128 stands for zero in the data rows.
Here are some points, each followed by its number:
ndarray[181 168 202 146 114 97 181 124 110 90 161 123 145 122 105 149
        118 139 112 134 106 145 115 159 143 167 174 178 108 126 123 140
        140 137 143 119 148 126 152 135 104 103 108 126 80 127 121 160
        111 113 153 161 118 122 125 135 118 100 90 132] 0
ndarray[151 146 163 138 112 120 111 110 117 119 161 163 138 119 102 125
        110 143 131 149 129 142 127 154 121 153 147 149 137 126 126 153
        122 128 128 134 134 140 147 120 119 105 109 135 105 130 136 168
        117 140 145 140 123 122 129 132 110 123 115 162] 1
ndarray[155 151 176 121 104 119 128 110 90 113 155 142 139 120 109 121
        116 137 128 149 101 151 127 157 141 151 123 130 71 131 125 102
        114 134 121 129 140 138 162 132 120 110 105 131 95 127 131 141
        112 131 188 148 120 123 133 138 121 107 110 177] 2
ndarray[67 88 44 119 187 126 74 184 131 152 59 108 61 154 178 87
        157 95 136 119 172 106 120 89 133 47 104 67 154 153 145 99
        134 144 105 126 115 100 62 204 144 171 171 112 205 135 103 80
        178 138 72 120 135 147 112 125 181 175 165 106] 3
ndarray[174 157 192 145 83 152 169 52 67 114 197 129 153 88 97 134
        116 175 118 131 71 133 148 158 122 214 166 170 100 120 122 118
        121 99 150 131 123 168 227 51 107 87 105 155 55 118 153 179
        64 167 160 115 129 108 161 115 75 73 50 107] 4
ndarray[205 139 205 163 82 207 207 0 119 107 223 78 167 50 87 192
        119 209 101 114 23 122 178 130 102 255 141 231 66 96 105 152
        139 70 201 128 115 172 255 22 113 72 77 166 6 110 177 160
        17 197 172 86 134 105 168 89 14 49 25 107] 5
ndarray[144 141 153 124 124 124 114 107 108 124 155 181 136 117 120 115
        132 137 130 148 120 146 134 155 146 159 135 170 135 126 122 97
        111 128 131 138 133 140 163 105 126 110 110 139 112 123 141 153
        115 149 155 135 129 114 106 133 103 114 107 172] 6
ndarray[194 166 212 147 84 125 176 79 115 99 179 183 168 101 73 155
        98 160 106 124 95 144 125 151 166 194 160 161 112 119 128 123
        141 108 160 115 145 132 196 102 98 99 102 135 53 124 134 189
        80 128 154 142 118 125 130 126 103 88 93 152] 7
ndarray[60 74 20 117 206 66 89 255 171 122 0 41 62 197 192 80
        102 37 133 61 212 120 74 75 154 0 84 35 212 125 147 160
        162 160 83 90 113 49 0 242 138 216 181 70 231 148 60 58
        211 118 31 144 114 187 96 135 229 218 221 88] 8
ndarray[127 136 138 127 147 117 129 135 91 142 138 165 143 138 135 71
        143 120 132 149 139 136 124 151 134 127 115 144 132 133 131 97
        109 140 113 144 135 145 135 149 150 118 127 131 141 127 133 147
        141 133 150 140 132 114 122 144 134 121 120 167] 9
ndarray[93 48 24 149 255 93 82 255 231 83 0 15 0 158 193 139
        110 44 120 0 189 91 73 24 134 0 101 50 213 109 134 137
        210 115 125 58 86 22 0 254 108 233 176 61 181 149 33 35
        171 110 69 113 111 212 133 85 209 232 220 0] 10
ndarray[142 98 115 158 158 152 142 105 93 113 111 93 115 104 134 137
        115 132 127 74 102 108 132 91 124 138 114 142 122 109 123 145
        157 96 164 104 111 108 132 126 127 140 122 122 101 126 118 112
        98 175 144 100 124 133 153 98 117 130 84 41] 11
ndarray[215 171 251 158 100 110 152 62 98 66 194 136 190 89 55 186
        96 169 98 119 90 144 129 178 142 219 204 177 117 106 116 116
        137 106 168 117 149 143 185 75 85 78 76 135 20 124 132 189
        73 141 182 149 114 126 160 121 66 71 43 148] 12
Which two points above are nearest to each new point by angle, seen from the average point of the numbered points? Their numbers follow each, nearest first.
ndarray[145 154 152 129 112 113 162 120 145 128 151 108 134 125 115 132
        144 136 135 153 130 147 130 150 139 149 125 156 124 141 127 89
        108 135 122 131 134 137 151 139 114 112 124 132 118 125 135 139
        128 97 127 137 127 124 117 137 93 109 116 164] 6 2
ndarray[102 113 96 104 118 148 117 125 160 161 129 130 120 132 155 113
        135 126 133 144 121 125 143 129 91 123 112 104 110 121 127 137
        117 132 123 139 123 137 128 125 143 130 143 134 150 124 146 125
        144 144 116 118 136 125 111 127 126 127 128 125] 3 9
ndarray[199 180 229 154 153 100 167 98 76 83 181 169 154 106 70 187
        97 153 106 118 86 155 117 164 136 188 167 162 117 131 123 158
        137 116 160 111 150 140 168 124 95 94 88 131 53 125 127 168
        96 136 189 152 110 122 190 125 98 103 89 150] 12 7
ndarray[93 88 70 117 116 145 117 142 125 146 98 121 120 132 150 100
        144 116 135 111 122 114 136 92 119 98 96 124 149 116 134 127
        124 122 115 133 120 131 104 142 146 147 140 125 162 132 131 110
        133 136 132 107 135 135 129 119 129 156 161 88] 3 8
ndarray[84 113 80 105 129 136 169 135 126 161 116 79 138 141 156 71
        147 113 145 141 152 124 139 122 126 96 103 81 109 134 127 143
        124 140 108 144 126 136 130 115 153 139 149 133 171 127 138 111
        158 120 100 114 135 121 98 132 145 153 187 139] 3 8
ndarray[132 144 140 128 103 122 152 124 151 135 149 107 143 133 140 148
        140 135 127 144 119 135 125 143 109 138 106 109 135 133 124 98
        112 136 113 143 142 126 142 120 131 110 124 135 128 126 139 147
        131 132 103 138 128 119 134 145 133 135 119 142] 9 6
ndarray[201 169 226 147 91 122 166 77 73 75 181 138 165 97 83 173
        117 166 109 119 78 157 126 147 155 202 170 177 93 116 121 113
        131 111 165 119 139 145 159 98 90 91 89 138 42 123 128 163
        80 140 175 147 115 124 162 127 96 78 85 145] 12 7
ndarray[86 120 85 112 101 145 154 135 102 163 118 111 104 145 156 118
        154 118 138 148 146 109 140 133 135 109 107 117 172 130 126 157
        107 138 112 140 137 140 118 124 149 133 134 135 172 126 136 94
        149 117 132 121 143 113 106 135 131 134 165 138] 3 9
ndarray[138 149 152 132 117 119 141 113 123 132 154 187 144 129 108 145
        129 136 128 147 130 143 129 151 132 149 140 165 94 125 124 117
        113 131 134 128 141 139 173 120 116 114 122 133 117 128 137 147
        126 149 164 139 127 119 118 136 117 104 95 145] 6 1
ndarray[102 100 85 113 169 140 94 152 114 130 89 118 105 138 151 135
        133 109 134 96 145 110 128 94 94 94 125 88 124 112 130 145
        136 121 125 129 121 111 76 138 142 153 150 119 161 131 113 111
        139 133 134 114 131 142 134 114 130 152 160 98] 3 8
ndarray[108 135 112 121 105 141 98 122 124 149 137 114 161 123 128 94
        155 129 134 151 107 123 142 122 105 127 109 111 138 136 134 123
        122 134 118 152 132 142 112 118 143 123 129 137 150 127 150 126
        139 131 114 118 134 111 128 137 125 121 92 184] 9 3
ndarray[153 165 166 132 94 115 112 112 90 115 153 124 148 128 100 141
        125 139 118 162 122 142 124 152 161 155 160 146 90 120 128 115
        119 137 122 128 133 122 140 152 118 107 114 130 105 125 128 137
        114 105 148 145 126 120 151 135 121 110 110 160] 2 0
